One turn sends every row of this set to another row. A few are shown first. Where does it send the rows asked after them?
J_340: 218; -206; -62; 177; -269; -45; 7; 19; -4; -252; 51; -6; -141; 134; 54; -472; 91; 38; -195; 106; 87; -16; -231; 75; -125; -65; 125; -224; 47; 34; -79; 68; 108; -155; -101; 84; 15; 191; 20; 134; -258; -211
J_84: -164; 215; 131; -16; 32; 156; -13; 185; 265; -24; -109; 146; -214; -234; 88; -79; 11; 71; 267; 112; 21; 43; -228; 11; 138; 174; -104; 54; -60; 128; 150; 439; 507; -345; -3; -26; 87; 217; 64; 128; -38; -94
J_171: -121; -237; 12; -126; 173; 155; 18; 56; -180; -149; 260; 263; -55; 40; -27; -80; 306; -119; -60; -148; 175; 114; 209; 126; 90; 149; -139; 178; 144; 60; -156; 120; 11; -470; -221; 135; 81; 211; -286; -33; -223; -291
J_204: 195; -123; 95; -187; -233; 25; 19; -146; -43; -131; 178; 86; -6; 193; 94; -406; 145; 112; 67; 7; 173; -2; -7; 218; -227; 199; -199; -326; 22; 34; -281; 63; 221; -189; -148; 152; 87; 68; 19; 93; -178; -149
J_992: 188; -153; -78; -199; -232; 191; 71; 12; -92; -245; 165; 48; -152; 100; -22; -431; 302; 111; 134; 200; 180; 34; -114; 195; 32; -40; 48; -315; 332; 116; -87; -8; 267; -146; -168; 112; -112; 164; 4; 82; -233; -76
J_388: -271; 8; 99; 2; -201; 196; 457; 68; 134; -280; 238; 8; -165; -92; 20; 75; 23; -22; -280; -115; -10; -161; 240; -16; 25; -13; 76; -273; 178; 0; -204; -25; 254; -261; -270; 157; -212; 154; 34; 365; 181; -237
J_955: 25; -146; -36; 177; 262; 161; -24; 46; -44; -182; 44; -62; -196; 131; -18; -25; -55; -26; -99; -113; 97; 121; 213; -18; -2; 136; 311; 91; 71; 70; 14; 365; -5; -325; -165; 47; 164; 65; -89; 178; -134; -513
J_263: -369; 145; -34; 25; -51; 163; 38; 46; 95; -16; -32; 319; -109; -215; -357; -142; 73; 80; 203; -101; 116; -16; -199; -216; -35; 1; -62; 52; 135; -71; 42; 210; 412; -329; -44; 92; -65; 138; 200; -18; -39; -310
J_944: 178; 112; 67; -342; -49; 245; -110; 232; 160; -415; 144; -72; -176; -59; 202; -99; -164; -209; 65; 191; -52; 58; 13; 65; 48; 27; 190; 40; -72; -1; 49; 87; 190; -193; 48; -85; 61; 449; 27; -71; -54; -425
J_890: 8; 8; 320; -115; -123; -54; 260; 129; -214; -158; 131; 129; -267; -110; -58; 290; 135; 91; -109; 304; -147; 170; 223; 126; 39; 111; 113; -185; -31; 160; -204; -45; 330; -328; -14; -51; -283; 119; 71; 178; -17; -158
J_427: -243; 248; 130; -71; 142; 92; 46; 174; 59; -213; -233; 143; -140; -45; -87; 18; 95; 151; 179; -115; 191; -111; -218; -75; -27; 278; -173; -29; -26; 202; 25; 230; 407; -211; 164; 132; -3; 416; -33; 88; -35; -196
J_542: 234; 34; -7; 22; -286; 66; 26; -368; -78; -204; 162; -83; -173; 119; 211; -308; -41; -39; 56; 40; 229; -76; -85; 142; -98; 119; 52; -147; 155; 114; -145; 154; 297; -45; -54; 197; -135; 156; 35; 146; -59; 13
J_446: 160; 13; 46; -363; -154; 274; -1; 48; 64; -177; -11; 331; -52; -12; -157; -237; 73; -232; 22; -63; 252; 154; 96; 125; -57; -155; 62; 168; 32; -181; -110; -215; 217; -233; -131; 57; -301; 122; 113; 30; 80; -386
J_338: -60; -289; -210; -4; 115; 311; -37; 42; -145; -130; 214; 97; -191; -108; -66; -38; 133; -26; -74; -45; 165; 208; 127; 58; 268; -71; 249; 148; 267; 64; 33; 358; 68; -417; -137; 116; 68; 127; -164; -32; -194; -302
J_837: 81; 152; -53; -393; 37; 314; -72; 11; 183; -422; 18; -152; -26; -56; 199; -138; -254; -35; -42; -140; 97; -69; 3; 179; 41; -4; 10; 46; -181; -72; -58; 60; 194; -107; -5; 34; -21; 487; -125; 195; 96; -254
J_78: -99; -39; 123; -145; 134; -10; 486; 250; 39; -320; -5; 2; 111; -55; -16; -26; 46; 23; 95; -120; -199; -202; 108; 139; 275; 313; -70; 49; -5; 111; -226; 119; 59; -34; -98; -58; 73; 93; 158; -79; 231; -122
J_129: 13; 102; 45; -29; 315; 229; 28; -74; -8; -193; 116; -63; -264; 243; 175; -101; 30; -28; 148; -112; 47; 144; 312; 87; 62; 247; 65; 285; 239; 67; 4; 309; 143; -358; -287; -24; 52; 67; -191; 378; -62; -183
J_464: 33; 228; 208; -59; 183; 59; 156; 186; -78; -229; 139; 49; -66; -121; -19; -65; 182; -147; -20; -97; -347; 188; 46; -1; 128; 18; 82; -101; 256; 67; -70; 32; -35; -394; 33; 124; 19; -10; 311; -97; 374; -66
J_845: -142; -75; 105; -157; -134; -44; 277; 134; -166; -313; 191; 172; -318; -93; 125; 252; -35; 158; -222; 171; -176; 272; -54; 306; 36; 120; -53; -205; 35; 89; -8; 57; 53; -333; -3; 4; -117; 327; 103; 325; 87; -128
J_445: -13; -79; 65; -112; 31; 126; 433; 225; 136; -337; 8; 124; 45; -112; 19; -114; 127; 92; -74; -286; -190; 71; 76; 281; 467; 24; -94; 152; 137; 63; -158; 119; 268; -179; 54; 165; -109; -20; 159; 36; 167; 47
J_344: -34; 66; 60; -99; 143; -34; 313; -7; 14; -138; 58; 60; -61; -183; 24; -34; -92; -29; 87; 90; -369; -8; -72; 24; 216; 85; 103; -18; 111; 1; -135; 230; 3; -179; -23; -112; 157; 38; 130; -110; 418; 38
J_203: -359; 14; -51; -187; -279; 120; 435; 59; 27; -373; 299; 34; -237; -9; 5; 184; -24; 285; -134; -15; -179; 45; 54; 22; 32; 5; 13; -244; 153; 22; -199; 113; 100; -265; -96; 9; 51; 309; 109; 314; 57; -280
J_941: 15; 71; 168; 18; 19; 19; 282; 166; 33; -309; 6; 206; 40; 15; -179; -45; 156; 79; -157; -271; -311; 183; 35; -32; 178; -92; 49; 48; 73; 34; -252; 130; 204; -327; 271; 233; -2; -66; 253; -96; 127; -156
J_329: -76; -37; 291; -20; -214; 68; 291; 22; 125; -27; 163; 116; -180; -195; -34; 71; 46; 68; -254; 94; -133; 24; 348; 31; 20; -53; 53; -165; -60; -38; -287; 63; 433; -417; -218; 26; -199; -75; -28; 309; 76; -61
J_916: -341; 168; -6; -77; 87; 178; -39; 172; 91; -78; -111; 253; -134; -251; -101; -202; 125; 173; 96; -303; 168; 52; -174; 55; -14; 120; -353; 14; 137; 1; 138; 142; 293; -391; -63; 192; -76; 336; 64; 180; 75; -86
J_759: -232; 172; 219; 184; 99; 119; -14; 262; 156; -35; -37; 222; -126; -259; -56; -116; 102; -219; 192; -4; 140; -51; -160; -50; -1; 236; -45; -63; 20; 90; 228; 171; 343; -344; -176; 109; -70; 142; 246; 43; 0; -349
J_110: 218; 153; 66; 44; -353; 70; -64; -7; -52; -264; 224; -306; -148; 113; 154; -428; 162; 82; 39; 7; 75; 18; 58; 52; -107; 83; 15; -119; 158; 121; -108; 98; 175; -232; -205; -27; 38; 197; 197; 178; -277; -112
J_70: 186; -75; 121; -295; -206; 156; -121; 208; 191; -207; 119; 330; -175; -77; 67; -253; -46; -277; 5; 200; 14; 262; 3; 66; -27; -103; 131; 144; -41; -186; 25; 2; 178; -340; -54; -87; -33; 204; 133; -127; -38; -466
J_106: 84; 157; -83; -480; -78; 344; 31; -89; 89; -267; -40; 57; 74; 2; -143; -198; -68; 56; 34; -275; 209; 4; 123; 140; -51; -88; -79; 167; -130; -189; -261; -108; 280; -169; -129; 9; -108; 256; -48; 190; 82; -316
J_89: -79; -73; -13; -92; 222; 71; 140; -254; -109; -185; 136; 284; -167; 273; 57; -25; 64; -98; 36; -51; 136; 7; 121; 15; 45; 179; -39; 368; 132; 28; -229; 259; 176; -300; -77; 112; -21; 162; -407; 149; -82; -153

J_204 goes to J_340
J_106 goes to J_70
J_263 goes to J_84
And these:
J_955 goes to J_89
J_344 goes to J_445
J_845 goes to J_388

